In the rows, 128 means zero.
One hidden turn or mirror swaps the rows below in pairs. Which row is each named row swapped with?
The rows were stretched afterwards, more along some directions than others.
Z_759: [149 141  85 136 107  83 136  94 117 126  99 141 113 139 112 156 106 143
 144]
Z_826: [122 127 142  95 114  94  92 119 131 130  94 137 141 153 153 155 118 144
 112]
Z_227: [134 116 130 124 106 104 136  89  92 102 122 116 138 147 126 138 125 163
 151]
Z_674: [123 116 125 126 130 110 122  95  96 110 104 125 142 154 124 145 120 131
 119]
Z_260: [125 138 104 119 121  86 108  85 103  89 109 146 138 157 107 178 122 148
 133]
Z_915: [105 140 131 115 110  86  92 109 128 147  91 160 131 146 125 170 130 158
 133]
Z_365: [117 121 135  97 113  89  94 117 128 128  91 151 146 156 159 157 119 140
 113]
Z_833: [121 119 143  84 115  97  98 116 117 117 103 140 147 158 156 166 116 146
 111]
Z_313: [106 128 124 136 129 122 105  93 115 125 112 130 135 126 141 130 128 114
 134]
Z_899: [149 137  85 137 114  87 133 100 115 125  99 138 119 144 120 149 111 142
 140]
Z_664: [105 146 132 114 120  97 130 114 120 128 109 120 123 126 110 134  96 135
 121]
Z_451: [116 130 141  93 119 103  97 120 129 136 100 140 139 146 159 154 111 128
 108]
Z_635: [112 134 131 102 117  99 118 122 119 121 134 131 117 138 114 166 105 149
 139]
Z_61: [116 128 124 119 122  86 125  97 106 109 115 118 143 152 121 147 114 154
 121]
Z_917: [120 152 151 113 107 109 126  95 122 142 104 121 118 133 114 167  79 132
 132]
Z_749: [108 136 135 113 100  83  93  99 124 141  94 168 134 148 128 180 129 161
 134]
Z_460: [146 131 120 124 114  93 144  83  97 159 127 113  96 118 104 155  93 145
 142]
Z_951: [121 106 159  92 112  99 116 114  95 128 131 141 131 158 109 153 124 168
 135]
Z_735: [131 137 112 148 118  95 127 107 121 137 104 120 124 145 107 107 123 139
 142]
Z_355: [147 129  86 141 111  94 138  97 117 122 107 144 119 141 122 152 115 137
 144]
Z_810: [148 136  97 131 109  91 133 101 116 113  97 130 120 151 119 149 106 145
 139]
Z_305: [122 138 105 150 119  88 128 104 124 147  96 135 129 139 115 109 122 137
 146]
Z_847: [146 128 131  97 118 118 123  85  97 105 117 114 120 143 129 166 100 162
 138]
Z_20: [131 116 143  99 127 127 116 109  89 104 139 114 135 146 120 167 134 174
 128]
Z_288: [119 125 138 125  97  87 124  75 104 145 102 135 122 138 108 141 102 162
 168]
Z_176: [120 115 143  90 114  98  94 113 117 128 101 146 142 150 159 160 120 141
 113]
Z_42: [139 147 145 127 106 110 141  92 103 135  82 100 125 132 103 159 103 138
 140]
Z_701: [106 135 143 110 107  85  98 106 120 156 100 154 127 144 115 171 125 161
 137]
Z_621: [101 133 139 113 105  88  90 104 119 143  98 159 132 144 126 168 131 159
 139]
Z_883: [128 134 113 142 116  94 129 100 120 138 100 128 129 142 114 109 123 140
 141]
Z_790: [124 117 145  89 119 100  95 117 115 123  97 141 149 155 156 155 124 143
 110]
Z_206: [ 99 122 139 112 131 110 113  98 106 116 112 150 143 133 138 162 132 151
 136]
Z_401: [126 129 117 147 117  98 131 102 122 146 100 123 129 138 126 105 119 130
 141]
Z_295: [148 133  81 130 117  86 132  95 117 140 105 147 110 134 122 156 116 139
 135]
Z_144: [113 127 111 152 123 113 129 104 110 125  91 131 132 133 104 153 135 141
 156]
Z_926: [120 116 134 115 101  82 126 105 104 147 120 127 123 132 108 159 101 153
 150]
Z_988: [128 130 104 142 110  80 122 101 120 136  95 133 132 147 121 108 127 143
 143]
Z_590: [144 127 147 117 124  94 117 106  95 155 102 113 128 154 103 155 130 156
 131]
Z_78: [147 137  92 140 106  90 135  89 110 125 103 140 115 141 118 158 111 145
 145]
Z_725: [118 135 111 147 116  93 133  96 124 152 103 140 123 135 114 118 116 133
 144]
Z_690: [122 126 126 114  92  83 137  99  98 116  98 155 128 141  95 173 112 169
 147]
Z_897: [109 134 143 111  95  81  96 104 118 147  88 165 136 153 122 167 127 159
 138]
Z_644: [105 143 130 117 105  81  95 102 122 147  94 161 130 141 120 174 126 154
 138]
Z_417: [138 118 131 118 137 112 114 111 106 130  95 126 134 144  96 143 147 155
 141]
Z_322: [123 124 126 116 130 104 121  99 105 118 122 136 149 147 149 168 130 130
 120]
Z_831: [141 124 113 122 121  96 138 102 104 137 105 128 117 131  97 184 125 171
 143]
Z_361: [121 136 142 109 112  79 106  98  96 121  93 131 127 148 106 165 107 166
 140]
Z_32: [126 128 168 107  95 115 120  97 103 105  94 126 149 166 119 159 111 165
 144]
Z_875: [123 130 153 118 107 109 139  71  89 118 104 126 146 146 124 159 106 131
 120]
Z_121: [144 109 127 128 101 104 108  87  89 116  89 143 132 151 116 160 136 156
 155]

Swapped with Z_20: Z_926
Swapped with Z_417: Z_260
Swapped with Z_460: Z_227

